rotation ticks, each row followed by its count of ticks
The counts run from 0 to 317.
[-1.95,+1.98,-0.13,-0.25,-0.88,-0.52,-0.73,+0.82,-2.08,+0.67,+0.83,-0.02,+1.75,+0.35,+0.45,-0.69,+0.98,+1.23,+0.72,-1.77,-0.63,-0.32,-0.08,+1.18,-0.93,+0.19,-2.26,-0.54,+0.16,+1.81,-2.58,-0.89,+0.50,-0.65,+0.41,+1.25,-0.19,-0.64,-1.27,+0.33,+1.98,-1.34,-1.55,+1.95,+0.36,-2.18,-0.05,+0.94,-0.74,+0.37,-1.87,-0.77,-0.85,+2.05,-0.44,-0.61,+0.07,+0.07,+0.99] -> 239
[-2.01,+1.25,-2.20,-0.57,-0.62,-0.21,-0.44,+1.22,-0.31,+0.21,+0.07,-0.58,+1.30,+0.34,-0.49,-0.75,+0.72,+1.00,+1.83,-1.33,-0.21,-1.63,+0.13,+0.22,-0.03,-0.33,-2.21,-0.30,+1.02,+0.98,-1.60,+0.26,+0.92,-1.82,+0.63,+1.26,+0.70,+0.92,+0.19,+1.47,+1.47,-1.49,-0.42,+3.39,+1.05,+0.05,-0.24,+0.26,-0.32,+1.59,-1.51,+0.04,+0.66,+0.04,-1.98,-1.82,-1.60,+0.12,+0.11] -> 222
[+0.29,+0.29,+1.21,+0.55,-0.45,-1.13,+1.07,+0.25,-0.34,-0.64,-0.55,-1.56,-1.21,+1.73,+0.81,+0.46,+0.87,-1.58,+0.98,-1.51,-1.61,-0.52,+0.19,+1.10,-2.32,+0.16,-2.88,-2.28,-1.79,+0.82,+1.64,-0.46,+1.98,-0.42,+0.70,-0.17,-0.60,-0.24,-0.07,+0.31,-0.29,+1.00,+0.59,+3.53,-0.01,+0.89,-1.44,-0.12,-0.06,-0.24,+0.50,+0.53,-0.68,-0.77,-0.26,+0.35,+0.59,+1.39,-0.62] -> 78
[+0.34,-0.02,+0.46,+0.06,+0.26,+0.13,-0.78,+1.38,-0.42,-0.48,+0.39,-1.10,+2.05,+0.59,-0.36,-0.87,+0.24,-1.55,+1.71,-3.11,-1.77,-1.40,+0.48,-0.46,-1.03,+0.51,-0.65,-1.16,-0.41,+1.54,-1.91,+0.17,+0.44,-1.53,-0.89,+1.46,+0.48,+0.45,-0.27,-1.16,+0.26,-1.39,-0.70,+4.36,+0.59,-1.30,-0.68,-0.18,-0.57,-0.15,+0.20,+1.99,-0.73,-0.03,-1.14,-0.14,-0.49,-0.14,+0.02] -> 136
[+0.25,+1.68,+1.94,+1.41,-0.35,+0.85,-1.43,-0.37,-1.59,-1.19,-0.94,-1.11,+0.10,+0.47,-0.18,+0.48,-0.61,-0.14,+0.75,+0.24,-0.37,-1.17,-0.09,+0.43,-0.40,+1.48,-1.52,-1.46,-3.02,+1.24,-1.37,+0.95,+1.13,+0.94,-0.18,+1.65,-1.60,-1.61,-0.08,+0.65,-0.48,+0.06,-0.25,+3.38,-0.48,-0.10,-1.11,+0.52,-2.36,-0.25,+0.03,+1.27,+0.16,-0.79,-1.91,-0.16,+0.17,+0.09,+0.01] -> 41
[-0.77,+2.31,-1.82,+1.28,-1.59,+0.30,+1.24,+2.39,+0.27,-1.61,+0.19,+0.24,-1.01,-0.79,+0.17,-0.15,-0.22,-0.92,-1.37,+0.47,-0.68,-1.10,+1.72,-0.93,-0.67,+0.58,-2.35,-2.35,-1.27,+1.00,+1.52,-0.21,+0.31,+2.20,+0.06,+0.25,-0.36,-1.35,+0.53,+0.63,-0.28,-0.18,+0.88,+2.07,-0.53,+0.17,-0.66,+0.51,-1.48,-0.75,-0.94,+0.47,-1.14,+1.18,+0.14,+1.16,+1.48,+1.31,-0.48] -> 183
[-2.33,+1.62,-1.14,-0.05,-0.39,+0.80,+0.10,+1.65,+1.02,-0.73,-0.52,+0.62,+0.28,-0.66,+0.16,+0.37,-0.04,+0.19,-0.67,-0.64,-0.60,-0.41,+0.25,-0.87,-0.05,+1.08,-2.34,-3.49,-0.47,+0.72,-0.47,-0.04,+0.50,-0.57,+1.23,+0.97,-0.35,-2.18,+0.32,+0.69,-1.32,-1.32,-0.30,+1.04,-0.68,-0.46,-0.24,+1.25,-1.43,-0.60,-2.28,-0.18,+0.19,+0.00,-3.57,-0.79,+0.97,+0.59,-2.11] -> 224
[-1.06,+2.00,-1.99,+0.98,-1.27,+0.34,+1.18,+3.08,+0.98,-0.95,+0.68,+0.33,-0.59,-1.43,+0.11,-0.27,-0.19,-0.74,-1.29,+0.03,-0.60,-0.84,+1.85,-1.16,-0.76,+0.56,-2.23,-2.41,-0.64,+1.75,+1.50,-0.59,+0.20,+1.79,-0.11,-0.13,+0.27,-0.90,+0.20,+0.08,-0.01,-0.74,+0.70,+1.54,-0.51,+0.06,-0.30,+0.47,-1.56,-0.50,-1.25,+0.34,-1.46,+1.51,-0.25,+0.90,+1.57,+1.16,-0.29] -> 293
[-1.28,+0.90,-0.89,-0.15,+0.00,-0.56,-0.53,+0.06,-0.95,-0.66,-0.63,-1.87,-0.08,+1.06,-0.26,+0.36,+0.45,+0.53,+1.98,-0.20,-0.20,-1.31,-0.29,+0.87,-0.72,+0.31,-3.01,-0.95,-0.52,+1.10,-0.33,+0.45,+2.07,-1.83,+0.58,+0.96,-0.48,+0.68,+0.27,+2.00,+0.88,+0.09,-0.54,+3.32,+0.47,+1.78,-0.42,+0.32,-0.78,+1.29,-0.44,-0.03,+1.07,-0.98,-2.76,-1.74,-0.92,+0.28,-0.70] -> 111
[-0.71,+1.60,+1.54,+0.76,-1.16,+0.22,-0.16,+1.85,-0.33,+1.35,+0.25,+1.02,+1.37,-0.60,+0.14,-0.88,+0.58,+0.20,-0.74,-2.51,-0.70,+0.23,-0.08,+0.39,-0.98,+0.18,-1.28,-1.95,-1.46,+1.16,-0.86,-0.69,-0.29,+1.67,+1.74,+0.16,-0.65,-2.05,-1.39,-0.63,-0.44,-1.25,-0.44,+1.61,-0.45,-2.73,-0.78,+0.48,-0.96,-0.38,-2.34,-0.01,-1.33,+0.99,-0.54,+0.14,+1.53,+1.03,+0.16] -> 256
[-0.99,+0.48,-0.76,-0.23,-1.32,-1.20,+0.64,+3.13,+1.38,+1.77,+0.51,-0.19,+1.28,-0.82,-0.91,-1.51,+0.81,-0.49,+0.32,-2.74,-0.31,-0.67,+0.49,+0.37,-1.43,-1.22,-2.28,-1.30,+0.60,+1.63,+0.99,-0.73,+0.56,-0.07,+1.59,-0.87,+1.16,+0.75,-1.15,+0.44,+1.03,-1.34,+0.00,+2.27,+0.97,-0.26,-0.15,+0.08,-0.12,+1.78,-2.08,-0.50,-0.63,+0.68,-0.80,-0.93,-0.21,+1.33,+0.26] -> 96
[-1.11,+1.58,+1.00,+0.87,-0.58,+0.85,-0.23,+1.35,+0.28,+0.26,-0.18,+0.82,+1.17,-0.87,+0.13,-0.54,-0.01,-0.07,-1.44,-2.08,-0.78,-0.38,-0.18,-0.49,-0.23,+1.25,-1.20,-3.11,-1.32,+0.79,-0.72,+0.14,-0.43,+0.75,+1.57,+0.68,-0.73,-2.99,-0.53,-0.55,-1.10,-1.77,-0.34,+1.43,-0.58,-2.06,-1.01,+1.35,-1.63,-0.56,-2.51,+0.64,-0.54,+0.01,-1.89,-0.18,+0.93,+0.57,-1.07] -> 36
[+0.13,+0.32,-0.06,+0.42,-1.02,-1.90,+0.25,+0.88,-1.43,-0.13,+0.17,-1.99,-0.53,+1.34,+0.31,-0.27,+1.05,-0.49,+1.81,-1.98,-0.95,-0.96,+0.07,+1.55,-1.80,-0.29,-3.17,-0.48,-0.48,+1.84,+1.03,-0.52,+2.13,-0.89,+0.58,+0.14,-0.15,+1.34,-0.32,+0.84,+1.66,+0.50,+0.15,+3.85,+0.81,+1.06,-0.59,+0.12,+0.27,+1.31,+0.43,+0.05,-0.34,+0.00,+0.36,-0.42,-0.38,+1.03,+0.82] -> 189
[-0.82,+0.82,+1.25,+0.66,-0.73,-1.08,-0.60,+1.02,+0.11,-0.14,-0.77,-1.31,-0.23,-0.53,+0.33,+0.94,+0.00,-0.56,-0.36,-0.62,+0.04,-0.19,-0.65,+0.78,-1.28,+1.30,-2.96,-3.22,-1.65,+1.97,+1.02,-0.34,+1.83,-0.14,+1.26,-0.46,-0.96,-1.46,-0.57,+0.81,-0.71,-0.13,-0.48,+0.91,-0.55,+1.09,-0.56,+1.16,-1.37,+0.42,-1.26,-0.92,+0.37,-0.72,-3.62,-0.57,+1.07,+0.86,-1.27] -> 208
[+0.32,+0.46,+2.22,+0.52,-0.08,+0.56,+0.13,+0.26,+0.44,+0.46,-1.13,-1.23,-0.09,+1.80,-0.28,-0.32,+0.31,-1.20,+1.48,-2.06,-1.35,-1.09,-0.01,+0.61,-1.51,-0.54,-1.56,-1.54,-2.50,+0.11,-0.17,+0.30,+1.44,+0.22,+0.96,+0.51,-0.62,-0.24,-0.42,+0.30,-0.97,+0.67,+0.64,+4.84,-0.10,-0.41,-1.45,-0.96,-0.11,-0.48,-0.06,+1.43,-0.58,-1.47,-0.98,-0.48,+0.28,+1.19,-0.41] -> 266
[+0.83,+0.32,+1.54,+0.58,+0.05,+1.10,-0.77,+1.16,-0.37,+0.04,-0.28,-1.45,+0.15,+2.08,+0.08,-0.02,+0.51,-1.10,+2.36,-1.52,-1.70,-1.02,+0.05,+0.16,-1.44,-0.54,-1.41,-0.85,-1.95,+0.76,-0.97,-0.14,+1.85,-0.12,-0.10,+1.07,-0.30,+0.23,-0.53,+0.16,-0.46,+0.89,+0.79,+4.92,-0.38,-0.29,-0.48,-1.86,-0.32,-0.55,+1.07,+1.35,-1.30,-0.16,-0.85,+0.19,+0.83,+0.29,-0.07] -> 58
[+0.30,+0.53,-0.13,+0.60,-1.36,-1.70,-1.28,+2.47,-1.08,+0.37,+1.13,-1.51,+1.56,-0.93,-0.80,-0.83,+0.15,-0.81,+1.11,-1.77,-0.11,-1.18,+0.41,+0.79,-1.78,+0.45,-2.00,-0.63,+0.38,+3.44,-0.03,-0.48,+1.51,+0.04,-0.80,-0.11,+0.51,+1.60,-1.02,+0.04,+2.17,-0.96,-0.49,+2.28,+0.80,+0.81,+0.16,-0.10,-1.21,+1.87,-0.11,-0.33,-0.66,+1.16,-0.93,-0.14,-0.34,+0.42,+1.37] -> 308
[+0.27,+0.09,+1.85,+0.86,+0.05,+0.43,-1.15,+0.53,-0.49,-0.53,-0.73,-0.43,+0.92,+0.58,+0.20,+0.17,+0.03,-0.78,+0.21,-2.60,-1.53,-0.57,-1.16,-0.02,-0.43,+1.43,-1.09,-2.73,-1.70,+0.96,-0.92,+0.72,+1.00,-0.47,+1.14,+1.28,-0.90,-1.89,-0.16,-0.33,-1.52,-0.82,-0.26,+3.17,-0.68,-1.24,-1.29,+0.57,-1.24,-0.39,-0.22,+1.22,+0.30,-1.41,-2.95,-0.17,+0.16,+0.27,-1.47] -> 37
[-1.42,+2.58,+0.04,+0.18,-1.17,-0.12,+0.20,+0.35,-1.52,+0.65,+0.36,-0.16,+1.66,-0.34,-0.66,-1.30,+0.17,+0.84,+0.37,-1.15,-0.05,-0.97,+1.00,+1.06,-0.71,-0.02,-1.88,+0.22,-0.74,+1.36,-2.19,-0.02,-0.21,+0.02,+0.15,+1.02,-0.28,-0.61,-0.88,+0.68,+2.11,-1.33,-1.54,+2.92,+1.21,-1.70,-0.68,+1.35,-1.11,+0.96,-2.33,+0.30,-0.79,+1.53,+0.89,-0.95,-0.81,+0.37,+1.68] -> 141
[-1.74,+1.38,+0.47,-0.34,-1.19,-1.16,-0.29,+1.80,+0.44,+1.81,+0.32,-0.52,+1.59,-1.47,-0.31,-0.76,+0.42,+0.18,-0.18,-1.48,+0.50,-0.11,-0.06,+0.99,-1.74,-0.01,-2.62,-1.75,-0.13,+2.36,-0.24,-1.23,+0.61,+0.16,+0.97,-0.80,-0.22,-0.64,-1.73,+0.51,+0.89,-1.26,-1.37,+0.21,+0.40,-0.18,+0.19,+0.96,-1.15,+1.11,-2.73,-1.49,-0.61,+0.76,-1.94,-1.23,+0.58,+0.87,+0.22] -> 317
[-0.66,+1.75,-0.39,+1.70,-1.16,+1.71,-0.11,+1.24,-0.41,-0.56,-0.52,+0.80,-1.13,+0.23,+0.37,+0.13,+0.14,+0.63,-0.64,-0.04,-0.61,-0.52,-0.27,-0.39,+0.48,+0.56,-1.76,-1.87,-2.03,+0.10,+0.36,+0.74,+0.59,+2.08,+1.95,+1.33,-0.89,-2.31,+0.32,+1.16,-1.59,+0.00,+1.54,+3.18,-1.35,-0.84,-1.01,+0.07,-1.55,-0.53,-1.09,+0.56,-0.35,-0.50,-1.43,+0.41,+1.19,+0.82,-1.00] -> 163
[+0.32,+1.18,-1.40,+1.32,-1.54,-0.51,-0.89,+2.26,-2.42,-0.52,+1.08,-0.82,+0.05,+0.81,+0.12,-0.79,+0.80,+0.27,+1.71,-1.17,-0.73,-1.06,+0.51,+0.92,-0.72,-0.47,-2.19,+0.65,-0.36,+2.05,-0.41,-0.33,+1.42,+0.96,-0.04,+1.13,+0.20,+1.06,-0.41,+0.61,+1.52,-0.06,+0.93,+4.12,-0.09,-0.44,-0.22,-0.82,-0.67,+0.81,+0.73,+0.32,-1.17,+1.43,+0.84,+0.67,+0.26,+0.53,+1.53] -> 71
[+0.00,+0.83,-0.72,+0.86,-0.49,-0.99,-0.03,+0.73,-0.27,-1.89,-0.62,-2.25,-0.23,-0.17,-0.86,-0.11,-0.60,-1.10,+1.01,-0.50,-0.47,-2.06,+0.98,-0.03,-0.63,+1.25,-2.29,-1.42,-0.98,+1.79,+0.85,+1.25,+1.50,-0.80,-0.44,+0.48,-0.33,+0.75,+0.93,+1.15,+0.63,-0.33,-0.13,+3.61,+0.80,+2.09,-1.00,+0.97,-1.70,+1.19,+0.33,+1.42,+0.76,-1.41,-1.45,-0.81,-1.34,+0.38,-0.11] -> 311
[-0.54,+0.55,+0.05,+0.51,-0.22,-0.11,-0.21,+0.56,-0.73,-0.28,-0.41,-0.27,+1.20,+1.13,-0.31,-1.11,+0.55,+0.10,+1.05,-3.53,-1.40,-1.27,-0.40,+0.27,-0.05,+0.35,-1.11,-0.79,-0.44,+0.51,-1.12,+1.21,+0.39,-1.24,+1.54,+2.00,+0.00,-0.45,+0.27,+0.28,+0.14,-1.39,+0.15,+4.75,+0.93,-1.73,-1.60,+0.40,-0.19,+0.72,-0.67,+1.74,+0.39,-1.40,-0.65,-0.74,-1.54,+0.29,-0.13] -> 144
[-0.34,+1.33,+0.49,+1.24,-0.86,+0.06,-0.38,-0.02,-1.82,-0.29,-0.67,-0.96,-1.15,+1.78,+0.46,+0.21,+0.48,+0.79,+1.35,-0.55,-0.30,-0.93,-1.00,+1.23,-0.24,+0.15,-2.46,-0.59,-1.93,+0.15,+0.30,+0.85,+1.97,+0.82,+1.89,+1.24,-1.21,-0.55,+0.07,+1.93,-0.34,+0.61,+1.12,+4.48,-0.43,+0.18,-1.34,+0.03,-0.68,+0.60,+0.11,+0.26,+0.22,-1.37,-0.91,-0.30,-0.15,+0.83,-0.31] -> 270
[-2.20,+1.81,-0.64,-1.13,-0.43,+0.43,+0.72,+1.59,+0.84,+0.82,+0.53,+0.30,+2.09,-0.25,-0.26,-1.26,+0.49,-0.21,+0.56,-2.10,-1.26,-0.69,+1.68,-0.54,-1.50,-0.55,-1.69,-1.48,+0.21,+1.05,-2.28,-0.90,-0.50,-1.34,-0.35,+0.55,+0.79,-0.54,-0.83,-0.46,+0.93,-1.71,-1.47,+2.41,+0.93,-1.87,-0.06,+0.42,-0.45,-0.55,-2.16,+0.38,-1.31,+1.63,-0.49,-0.81,+0.21,+0.42,-0.02] -> 235
[-0.77,+1.98,+0.14,+0.81,-0.91,+1.97,+0.36,+2.85,+0.91,+0.82,+0.32,+1.00,+0.80,-0.64,-0.18,-0.71,+0.01,-0.18,-0.48,-0.94,-0.92,-0.38,+1.21,-1.05,-0.32,-0.53,-1.13,-1.71,-1.69,+1.08,-0.75,-0.61,-0.27,+2.37,+0.65,+0.59,+0.03,-1.45,-0.96,-0.15,-0.89,-0.61,+0.62,+2.46,-0.92,-2.05,-0.03,-0.90,-1.42,-1.01,-1.64,+0.59,-1.83,+1.41,-0.45,+0.76,+1.98,+0.90,-0.23] -> 56
[+1.20,-0.89,+0.16,+0.87,-0.46,-1.63,-1.03,+2.25,-0.60,-0.43,+0.31,-1.75,+0.39,+0.46,-0.30,-0.30,+0.31,-1.85,+1.46,-2.32,-1.06,-1.17,-0.03,+0.40,-1.61,+0.60,-1.98,-1.56,-0.26,+2.72,+1.28,-0.23,+2.11,-0.57,-0.14,-0.32,+0.18,+1.27,-0.47,-0.27,+0.44,-0.03,+0.54,+3.29,+0.06,+0.91,-0.28,-0.57,-0.59,+1.04,+0.94,+0.57,-0.40,-0.62,-1.57,+0.13,-0.26,+0.35,-0.06] -> 197
[-0.99,+2.08,-0.89,+0.97,-0.27,+0.49,-0.22,+1.22,-0.26,-2.28,-0.05,-0.03,+0.75,-1.13,+0.07,+0.11,-0.69,-0.52,-1.31,-0.13,-0.68,-1.05,+0.83,-1.22,+0.17,+2.35,-1.66,-2.87,-1.03,+1.70,-0.86,+0.36,-0.13,+0.16,-0.33,+1.40,-0.83,-2.25,+0.65,+0.08,-0.54,-1.68,-0.62,+1.42,-0.49,-0.59,-0.74,+1.72,-2.65,-0.82,-1.44,+0.98,-0.06,+0.33,-2.12,+0.19,+0.57,-0.13,-1.09] -> 24
[-0.98,+1.85,+0.61,+0.80,-0.32,+0.32,+0.47,-0.82,-0.68,-1.48,-1.12,-0.21,-0.07,+0.86,+0.27,+0.04,+0.14,+0.09,-0.41,-1.37,-1.15,-0.98,-0.06,-0.06,+0.22,+1.23,-1.78,-2.23,-1.80,-0.13,-0.55,+1.23,+0.19,-0.37,+1.52,+1.72,-1.48,-2.38,+0.83,+0.76,-0.82,-0.87,-0.28,+3.43,+0.06,-0.73,-2.04,+1.65,-1.15,-0.35,-1.15,+1.56,+0.67,-1.57,-1.30,-0.65,-0.69,+0.49,-0.92] -> 143
[-0.72,+1.53,+1.19,+0.60,+0.05,+1.63,+0.72,-0.15,+0.86,-0.61,-1.50,-0.49,-0.06,+0.88,-0.32,-0.07,-0.43,-0.60,+0.27,-0.92,-1.47,-1.21,+0.79,-0.69,-0.26,+0.39,-1.16,-2.49,-2.73,-0.20,-0.73,+0.97,+0.40,+0.17,+0.75,+1.26,-0.94,-1.91,+0.48,+0.76,-1.53,-0.25,+0.22,+4.13,-0.03,-0.59,-1.49,+0.35,-1.07,-0.74,-1.00,+1.99,-0.21,-1.57,-1.52,-0.54,+0.05,+0.79,-1.22] -> 45
